128 stands for zero in the data rows.
Here are some points:
[157 194 100 153 144 134  79 183 102 179 147]
[133 152 109 194 139 101 111 152 104 152 164]
[162 140 133 124 133 164 150 138 120 146 120]
[173 165 110 144 110 202  75 114 154 169  46]
[151 155  50 138 140 211  19 152 134  71  75]
[160 115 126 106 100 139 177 130 125  95 136]
[116  89 152 128  83 131  87 131 137 112 108]
[112  97  67 178 157 139 163 112 196 110 131]
[139  71 129 198 175 117  94 102 142 192 147]
[ 89  97  85 142 153 116 162 114 204 122 124]
[125 116 130 156 120 150 115  71 162 141 138]
[ 98  83 117 130 179 141 176 155 187 145 118]
[153 142 121 126 143 172  50 131 138 126  66]
[126  66 130 159 193 138 101  88 147 171  94]
[146 192 105 108  95 133  81 164 105 195 115]
[114 169 172 117  57 110 110  76  96 108 143]
[183  61 142 122 166 151 105  57 148 121 115]
[ 76 137 133  95 133 120 138 148  90  94 124]
[125 151 147 174 107 116  63 140 148 100 163]
[117  96 115 189 133 134 164 136 177 134 137]
[175  82 170 173 187 147  85 134 168 153 139]
[161 102 160 171 152 130 153 110 161 131 122]
[ 91 134 162  75 115 125  59 156  93  91 110]
[138 126 123 104 116 145 140 128 134 186 124]
[185 123 182 129 112 123 191  95 149  99 125]
[133  94 111 110 118 128 134 136 104 147  98]
[125  97 129  90 104 129 178 114 115 162  80]
[ 77 134 102 151 157 119 105 188 113 105 168]
[ 94 106 138  33 149  99 147 138 102 117 122]
[133 168  75 149 126  94 130 124  99 139 175]
[130  64 185 157 175 149 123  95 144 130 141]
[126 131  94  74 122 110  66 121 137 248 116]
[111 120 103  80  83 136 159 170 120 120  97]
[136 105 131  89  98  93 132 162 121 112 100]
[128 151 187 175 107 133  82 111 115 120 128]
[ 80 126 134  60 143 162  96 181 115 154 193]
[125 176 134 114 143 143  93 178  92 116 111]
[153 191  78 141 105 119 124 164  89 211 148]
[212 118  68 128 118 193  64 138 124 119  49]
[135 133  84 133  71 108 112 127  82 175 200]
[ 64 131 121 104 139 129 154 106 124 108 164]
[ 95 105 163 147 111 162 179 128 116 100  97]
[123  89  84 143 164 123 158 180 192 129 136]
[158 143  93 136 118 208  86 134 128 122  66]
[119 119 178  92  94 183 154 105 123 166 165]
[178 165  92 120  98 175  84 135 155  87  56]
[132 167 154 150  98 118 144 110 106 115 118]
[ 59 130 175  70 169 115 135 124 108 116 163]
[ 54 173 120 146 219 114  77 185  83  83 127]
[146 126 110 111 105  88 152 137  88 145 170]
[ 92 120 160 124 158 124 129  93 152 120 120]
[153  92 145 151 155 143 173 104 154  90 113]
[109 129 127 175  95  88 169  98 195  65 154]
[151 113 153 146 176 133 145 105 144 116 134]
24 more points follow, each with its number after it:
[123 129 204 129 157 101 121 112 122 131 115] 0
[155 117 131 133 138 102 156 146 130 109 134] 1
[135 113 160 153  84 137 107  73 130 146 133] 2
[ 83 123 138  65 141 136 105 110 112 108 108] 3
[163 168 131 116 137  92 125 122 101 102 190] 4
[ 81 134 207  83 124 156 115 148 145 109 158] 5
[159 141  87 130  86 223  80 164 133 123  85] 6
[160  94 123 133 165 150  93  84 140 178 107] 7
[115 168 163 114  70 106  97 174  71  88 121] 8
[197 160  80 113  78 215  54 135 134 100  39] 9
[ 96 110 150  75 160 144 134 119  88  91 155] 10
[169 157 113 129  81 142 102 168 105 103 161] 11
[104 113  65  69 133 134 107 169 139  89 103] 12
[217 153 100 145  69 201  23 115 129 125  62] 13
[176 133 125 121 122  93 119 125 152 123 104] 14
[101 142 156 135 188 121 137 112 149 150 113] 15
[141 180  98 133 123 230  25 146 158 140  53] 16
[152 107 134 108 159 126 155 169 133 102 102] 17
[164 132  85 132  90  74 132 129  78 125 175] 18
[135 198 122 136  86 137 119 148  81 102 153] 19
[117 143  72 169 114 118 153  76 190 121 117] 20
[167  81 136 119 167 151 124  63 165 210 118] 21
[171 159  92 166 126  76 149 138  66  96 133] 22
[128  88  99 103 119 127 135 166  95  84  90] 23
Which of these numbered points is nearest to each point below, ignoring the 2 directions in which the first points spread most? Its number follows each.
[ 62 113 195  60 131 114  92 130 111 155 179] > 5
[140 155 115 134 125 100 113 108 105 129 162] > 4
[107 161 130 162 114 117 172 101 129 124 172] > 19
[119 128  83 119 140 148 132 143 174  98 125] > 12
[164 160 128 107  67  72 150 117  74 128 171] > 18
[145 165  89 153  97 130 161 173 127 166 101] > 1
[145 145 134 139 124  52 113 116 110 152 146] > 14
[ 63  76 174 125 140 144 101 119  83  90 139] > 10
[159  91 162 153 194 119 167  40 181 193 123] > 21
[129 108  78 159 118  77 105 154  96 187 174] > 18
[113 142 125 116 116 116 163 163 141 136 142] > 1
[163  86 152 165 169 146 105  88 121 185 119] > 7
[159 139 153 147 128 149 187  95 116  82  97] > 19
[159 165  88 164 111  84 173 145  75 120 169] > 22
[ 87  77 125 111 116 141 150 165 136 121 152] > 6
[131 106 100 191 147 132 179  79 218 146 129] > 20
[ 98  91  84 163 121  94 199 127 191 134 140] > 20
[129  78 107  78 115  95 150 137 113  99 141] > 23
[ 82 143 105 106 116 100 127 113 205 129 161] > 20
[150 151 181 140 110 125 150 159 120 100 193] > 11
[109 162 104 157  83 114 111 145 137 133 119] > 20
[157 123 142 100 123 112 145 149  87 216 112] > 21
[153 151 117 163 131  93 103 118  90  90 147] > 4
[ 63 130 124  56 108 109 102  83 140 128 145] > 3
[135 112  78  76 148 138 136 148 119  90 100] > 12
[156  86  90 146 175 148  84  83 158  73 127] > 10
[ 95  77 157 121 188 141 132 168 100  92 152] > 10
[119 126 139 113  79 164 116 120 104 117 151] > 13
[ 77 122 174  38 122 115 120 129  98 123 145] > 3
[175 170  69 128 140 211  58 106 169 208  81] > 21
[118 167 161  76  80 142 117 107 105 127 193] > 13
[144 100 183 166 148  91 128  75 142 164 101] > 0
[104 112 125 109  94 117 127 140 105 128 115] > 13
[120 115 104 128 127 169 149 189 115  98 149] > 6
[149 141 190 138 103 154 131  98  94 166 134] > 2
[139  67 153 149 174 134 137 168 159 111 102] > 17
[117 143 186 100  99 137 125 121 163 138 165] > 5
[138 148 192 114  95 124 139 143  91  99 107] > 8
[ 72 160 181 144 167 105 166  72 155 120 124] > 15
[157  83 135 160 193 113 100 108 152 162 127] > 7
[ 88 110 113 105 191 126 113 153 147  77 144] > 12
[138 165 149 108 103  71 129 127  93 126 152] > 14
[ 92 116 116 103 110 104 139  92 113 119  89] > 3
[ 90 129 140  86  97 127 145 170  91 127 164] > 6
